In the rows, 128 means zero.
One turn moves every row onto another: examples first, then more rows asked:
z_408: [103 138  97 123 101 137 147 154 136 132 158 136 130]
z_226: [128 141 129 115  81 110 102 123 125 144  94 129 147]
z_467: [155 147 127 128 157 120 133 137 146  97 103 122 129]
z_277: [116 141 144 160 128 127 114 139 162 109 127 112  85]
z_155: [151 124 126 104 150 119 104 118 127 130 161 136 105]
z_337: [103 132 153 127 107 116  87 123 130 157 111 124 144]
z_164: [110  97 155 148 120 136 111 125 140 106 145 142  97]
z_684: [136 126 147 150 127 120  92 117 141 129 102 139 159]
z_505: [155 119 128 128 104 114  88 106 128 137 120 152 146]
z_427: [164 139 123 146 119 151 111 114 105 138 150 117 100]
z_360: [ 92 141 106 134 114 139 149 159 144 129 149 128 136]
z_136: [135 114 101 141 106 112 145 160 131 123 145  86 113]
z_143: [129  93 112 115 135 128 146 134 151 107 164 127 134]
z_888: [141 137 120 104  98 104 138 150 108 119  97  99 113]
z_502: [146 108 140 107  94 152 141 108  96 114 115 122 128]
z_492: [144 129 136 124 116  99  75 113 138 154 128 111 122]
z_623: [143 115 125 140  88 126 136 129 139  82 110 145 106]
z_655: [116 157 145  96 129 151 120 110 131 147 144 104 107]
z_530: [ 93 124 128 125  97 139 118 106 116 138 164 134 149]
z_100: [130 141 106 119  85 106 119 113 120 139 154  83 117]
z_176: [106 151 132 149 118 115 125 128 141 129 124  66 135]
z_188: [148 138 112 130  89 116 117 128 144 111 139 128  73]
z_798: [152 145 131 135 114  99  95 122 147 137  94 103 136]
z_313: [ 99 123 139 101  89 125 115 124 142 123 147 136  84]
z_669: [138 134 110 117  95 132 124 138  92 127 134 164 122]
z_336: [121 109 112 148 120 115 137 162 133 129 155  83 110]
z_757: [132 113 136 155 149 128 112 101 145 116 160 106 144]
z_952: [101 139 148 152 141 144 123 152 115 123 116 145 137]
z_352: [105 146 118 139  94 138 145 119 127 110 113 126 168]
z_573: [155 153 134 168 134 155 125 127 119 121 116 105 115]
z_387: [102 120 157 115 135 114 109 145 111 145 136  94 102]
z_728: [168 125 102 137 111 118 132  99 136 101 138 116 147]
z_574: [ 99 144 141 124  98 128 139 140 159  97  99 123 105]
z_546: [133 103 111 122 135 126 154 139 154  98 144 123 142]
z_296: [119 106 167 129 126 159 133 113 108 119 117 113 134]
z_146: [134 173 128  98 112 148 140 118 136 127 108 101 119]

z_277 goes to z_164
z_798 goes to z_684
Now find these:
z_136 goes to z_546
z_387 goes to z_155
z_655 goes to z_427
z_352 goes to z_176

One turn moves every row onto another: examples first, then more rows asked:
z_241: [136 131 113 131 128 124 140 164 124 130 131 129 134 128 121 148 106 136
 129 125 185]
z_238: [117 139 128 151  87 115 132 145 103 148 127 127 130 124 144 134  92 121
 110 140  78]
z_909: [141 122 159 133  96 130 139 141 116 142 134  93 127 135 192 139 110 132
 118 124 114]
z_303: [150 130 125 122 189 137 144 104 143 135 132 103 132 114 108 141 119 115
 151 136 137]
z_370: [149 150 129 134 159 120 141 118 129 135 142  98 127 126  96 127 129 106
 136 143 166]
z_735: [141 112 113 127 158 130 141 153 140 130 130 130 136 119 137 155 114 136
 144 108 171]
z_481: [143 111 107 146 139 134 137  69 138 141 116 114 134 128 105 146  95 135
 156 108 153]
z_517: [131 104 135  87 119 149 137  73 116 142 129  98 134 118 151 147  98 142
 127 128 160]
z_66: [127 168 168  85 130 127 137  79 120 141 124 109 133 123 122 149 112 125
 140  92 131]
z_537: [124 132 108 111 124 141 139 161 126 132 117 135 136 121 114 162  81 151
 129 140 163]
z_251: [125 174 169  88 120 126 139  82 118 141 125 110 132 125 118 147 111 125
 136  95 137]
z_158: [134 121 158 123  97 140 137 138 118 143 125  96 129 132 189 148  92 142
 121 134  97]
z_597: [128 171 170  88 125 126 136  80 119 140 128 109 133 124 123 146 117 122
 138  90 137]
z_956: [135 160 120 122  82 127 138  85 101 139 149  96 119 148 132 111 127 113
 113 117 127]
z_775: [149 101 144 106 137 107 135 162 122 145 149 109 132 131 113 127 115 120
 130  87  79]
z_874: [130 113 129 160 127 111 133 134 120 145 131 126 132 117 168 133 114 113
 127 111  71]
z_87: [140 116 157 127 107 136 138 136 123 144 128  94 127 131 195 146 106 137
 124 122 102]
z_568: [125 138 113 155 149 127 148 153 126 132 125 124 124 119  95 134 102 142
 124 135  74]
z_975: [130 111 108 110 154 147 138 148 141 131 115 133 139 115 130 168  87 151
 146 126 148]
z_532: [118 121 125 144 115 125 132 132 115 148 119 131 133 115 158 142  88 125
 123 131  56]
z_74: [129 132 131 167 100 100 132 144 106 146 138 123 126 124 157 123 116 107
 111 120  94]
z_355: [134 120 105 137 122 143 136  71 131 142 110 114 135 129  93 151  78 144
 151 123 147]
z_615: [125 172 167  82 124 128 139  81 119 141 123 110 133 123 120 149 108 126
 138  96 130]
z_40: [135 104 137  95 119 140 138  73 115 142 136  95 131 123 154 141 112 135
 127 120 170]
z_199: [156 102 114 115  94 113 144 151 109 142 145 129 130 144 101 116 128  94
 110 107 123]
z_424: [146 115 146 111 111 100 135 171 110 145 154 108 128 137 101 119 115 117
 118  97  97]
z_745: [161  78 112 109 131 124 144 135 127 141 141 131 135 133 119 128 131  98
 129  90  98]
z_365: [132 131 113  99 127 153 138  63 128 140 130 101 127 133 148 134 110 131
 137 108  77]
z_752: [134 130 115 160 162 121 150 151 133 131 130 121 123 116 106 132 117 136
 129 122  78]
z_403: [136 139 116 168 150 113 150 159 125 131 138 120 122 123  98 123 123 130
 120 123  96]
z_916: [142 108 108  94  80 133 141 147 106 144 130 136 133 139  90 131  95 109
 110 131 100]
z_832: [136 129 159 127  86 134 138 142 112 143 129  94 125 135 183 144  99 139
 115 136 110]
z_515: [136 142 121 105 166 152 140 106 137 137 118 105 132 114  91 149  90 131
 144 162 124]
z_122: [128 148 115 161 136 119 149 161 119 134 132 122 122 123  90 127 110 137
 116 139  91]
z_566: [134 132 108 146 105 131 135  82 123 140 116 113 131 135  87 142  84 137
 140 125 166]
z_767: [132 114 138  96 106 137 137  79 108 142 137  95 130 124 147 139 109 134
 118 127 177]
z_182: [121 158 114  97  84 151 137  76 107 141 129 102 122 140 126 128  96 132
 118 134  93]
z_558: [139 104 139  92 128 120 134 161 121 148 139 115 134 128 103 134  91 131
 131 104  64]
z_239: [142 122 109 155 121 125 136  78 128 140 123 111 131 135 100 138 103 128
 147 108 171]
z_41: [136 121 142  96 104 113 135 170 109 147 143 112 132 135  92 128  92 129
 118 113  81]
z_173: [147  84 106  88 120 144 142 132 125 146 124 137 137 128 106 141  97 116
 128 117  76]
z_2: [135 162 126 118 137 137 142 120 120 137 128 102 128 124  77 137  97 120
 128 170 154]
z_382: [126 115 135  87 104 146 136  77 108 142 130  97 131 122 143 144  97 142
 120 135 166]
z_639: [145 135 120 124 124 128 138  71 121 137 149  95 122 140 155 115 141 111
 130  90 109]

z_2 goes to z_515
z_355 goes to z_481
z_615 goes to z_66
Now find these:
z_238 goes to z_532
z_382 goes to z_517
z_403 goes to z_122
z_182 goes to z_365
z_158 goes to z_87
z_745 goes to z_199
z_537 goes to z_975
z_775 goes to z_424

One turn moves every row onto another: examples first, then more rows asked:
z_179: [142  97 152 130 143 157 138 153 120 147 120 131  90 124 147 131 138 125
 143  99 131 162 159  98 157]
z_294: [154 162 121 144 116 154 134 134 125 154 120 130 105 121 168 136 125 139
 151 167 155 111 137 146 161]
z_395: [113 144  98 107 134  88 137 142 132 110 145 136 121 122 129 150 107 139
 103 147 149 140 148 140 148]
z_45: [132 136 164 126 136 163 153 128 108 132 113 132 156 138 154 135 127 102
 136 169 120 100 138 157 130]
z_354: [120 132 120 120 119 177 136 142 114 111 122  69 119 135 129 120  76 124
 117 127 140 144 119 152 138]
z_205: [152 128 133 155 122 148 162 135 133 139 116 134 107 122 129 135 122 161
 135  75 152 151 111 114 150]
z_96: [133 152 152 121 114 145 151 162 122 138 123 112 121  91 140 113 119 104
 132 151 186 133 147 130 134]
z_468: [115 151  80 145 139 148 132 173 136 123 138 138 136 124 150 122 104 102
 158 127 128 160 148 130 145]
z_999: [140 145 135 144 129 134 149 131 110 125 103 147 141 110 145 114 146 146
 133 173 126  88 134 141 129]
z_594: [152 118 165 132 140 140 141 105  98 113 121 124 109  93 115 151 123 109
 120  98 134 146 160 106 133]
z_472: [127 133 116 128 133 136 198 111 116 136 124 114 131 122 141 125 123 131
 129 134 147 141 142 191 132]
z_94: [148 131 134  92 111 143 108 100 111 145 139  98 124 153 150 152 118 134
 104 150 139 103 150 150 142]
z_889: [165 101 133 117 142 119 138 112 116 127 120 128 102 120 115 129 141 122
 113  92 122 152 166 109 159]
z_760: [131  99 170 129 141 136 156 121 101 136 106 115  94 121 139 162 121 155
 112 108 135 149 133 123 134]
z_780: [170 106 144 129 133 168 142 132 125 154  95 104 122 126 135 138 123 120
 139  80 139 157 139 109 143]
z_118: [130 130 109 129 147 154  88 131 119 131 145 122 140 111 130 131 123 107
 130 176 118 143 144  85 128]
z_111: [110 119 120  94 130 137 115 151 146 195 121 106 149 144 135 136 125 115
 133 147 126 131 128 136 131]
z_451: [123 100 161 125 136 146 136 136 128 147 122 119  83 117 107 141 121 149
 125  99 110 164 115 123 156]
z_211: [148 105 135 136 139 109 166 131 142 132 133 137  93 137 113 123 132 134
 116  87 139 147 121 119 158]
z_324: [147 144 117 108 109 186 124 113 123 124 125 122 157 147 139 138 118 174
 124 136 120 105 130 147 155]
z_411: [139 146 126 142 120 166 112 102 120 110 193 134 126 118 131 126 128 116
 134 144 140 105 140 114 117]
z_729: [125 137 140 140 114 153 142 128  97 159 124 123 159  99 131  92 154 123
 128 137 117 163 126 141  98]
z_333: [106 142 112 104 134 120 129 130 138 132 155 128 113 133 134 166 102 152
 111 166 157 120 137 128 158]
z_722: [119 118 156 165 135 125 154 128  93 111 122 132 105 121 125 128 119 126
 114  83 120 141 122 113 118]
z_951: [ 83 128  90 127 140 131 123 116 105 133 149 121 143 153 131 134 110 121
 121 129  85 128 139 152 124]
z_778: [ 90 118 102 110 147 135 121 126 115 130 142 117 142 116 118 144 113 120
 129 133  82 162 147 160 114]
z_565: [105 135 117  96 117 131 116 165 147 173 126 117 151 137 127 139 112 131
 122 128 120 166 113 149 138]
z_890: [125 149  86 113 132 136 136 107 139 158 163 156 153 108 125 140 147 128
 148 134 133 130 172 135 141]
z_955: [139 126 140 131 115 152 151 120 121 142 133 130 130 121 116 131 128 122
 136  41 135 141 148 123 133]
z_751: [147 124  83  98 142 126 139 123 158 146 156 140 154 111 125 141 143 134
 135 136 145 160 160 131 133]
z_603: [132 126 153 127 124 146 137 118 115 143 127 138 112 117 102 131 128 113
 130  72  95 169 141 134 162]
z_311: [161 135 117 115 123 183 127 120 144 100 147 113 158 144 123 123 109 123
 131 135 144  89 130 123 140]
z_792: [118 133 105 158 123 159 110 128 106 129 129 101 102 140 146 116 108 151
 133 148 101 108 105 148 123]
z_973: [117 162  87 160 138 141 139 155 141 140 130 140 131 135 141 123 101 106
 152 152 130 136 113 131 159]
z_201: [122 129 112 127 111 185 113 148 125 118 138 117 149 142 139 105 122 159
 139 120 122  83 128 123 120]
z_877: [121 117 153 149 137 144 151 142 110 115 150 150  97 143 138 127 123 110
 127  81 124 159 143 106 154]
z_174: [120 124 126 126 149 142 108 161 123 126 147 133 138 120 152 139 121 113
 123 174 132 174 137  94 123]
z_500: [139 137  97 149 126 183 150 109  99  97 161 125 139 124 151 114 125 156
 124 132 141 163 143 124 127]
z_475: [119 134 108 137 115 132 151 109 134 159 162 132 125 129 135 115 147 140
 146 120 130  89 132 171 108]
z_290: [112 140 160 118 125 146 149 126 128 130 135 135 144  99 112 126 133 122
 141 152 127  77 134 159 114]
z_423: [152 145 148 128 113 164 109 119 125 168 135 111 150 132 133 117 130  74
 142 145 118 119 123 144 121]
z_154: [134 125 126  88  97 144 117 124 112 132 149  95 145 118 120 110 132 154
  91 117 160 133 148 118 113]

z_780 goes to z_760
z_999 goes to z_201
Now find these:
z_729 goes to z_154
z_395 goes to z_468
z_333 goes to z_973
z_889 goes to z_179
z_94 goes to z_294

One turn moves every row onto another: examples first, then more rows asked:
z_449: [145 116 194 140 163 122 129 164 117 152 134 135 106 117 135 196  98 157
 106]
z_91: [111 124 165 137 153 110 120 164 140 148 132 130 112 115 130 165  98 124
 110]
z_214: [152 114 159 152 154 149 133 133 134 153 177 146  88 145 125 147 103 131
 118]
z_260: [135 120 147 155 117 161 148 129 177 188 157 172 159 109 106 169  43 181
 102]
z_826: [166 133 134 151 135 162 132 127 177 167 170 159 171  96 105 159  63 173
 126]
z_471: [121 101 195 125 144 122 123 154 147 192 157 157 136 134 137 114  80 161
 108]
z_267: [121  79 196 130 152 121 134 158 148 177 174 168 138 135 125 123  72 158
 100]
z_217: [142 151 145 151 130 158 135 129 179 162 168 155 144  77  97 165  54 176
 137]
z_836: [152 113 171 138 173 136 143 157 181 163 151 147 141  97  95 135  16 167
 124]
z_358: [132  98 178 130 156 134 124 184 150 124 161 151 173 110 109 164  78 186
 106]
z_32: [163 136 160 156  99 111 135 125 125 165 142 185 107 111 139 176  68 153
 124]
z_447: [118 110 186 135 152 107 150 164 132 142 132 134 106 120 140 170  86 131
 130]
z_399: [122 104 185 142 159 169 125 158 166 142 159 151 162 108 121 170  97 174
  83]
z_493: [164 136 149 149 113 107 162 115 141 189 153 171 109 116 142 171  71 151
 128]
z_148: [203 129 152 159 154 132 149 134 133 140 165 175 108 118 107 169  44 176
 117]
z_638: [180 145 142 159 161 140 161 139 134 124 157 168 115 121 100 170  48 186
 116]
z_363: [117 106 179 135 160 120 129 163 142 141 166 176 180  93 107 167  77 182
  96]
z_272: [147 123 157 157 139 158 131 127 115 156 175 155 104 150 121 147 104 149
 131]
z_110: [147 124 179 136 179 125 149 156 173 158 127 157 151  97 113 133  23 169
 111]
z_225: [156 133 155 157 127 122 150 131 130 197 127 150 104 114 118 193  44 152
 133]

z_471 goes to z_110
z_217 goes to z_32
z_225 goes to z_449
Now find these:
z_826 goes to z_493
z_267 goes to z_836

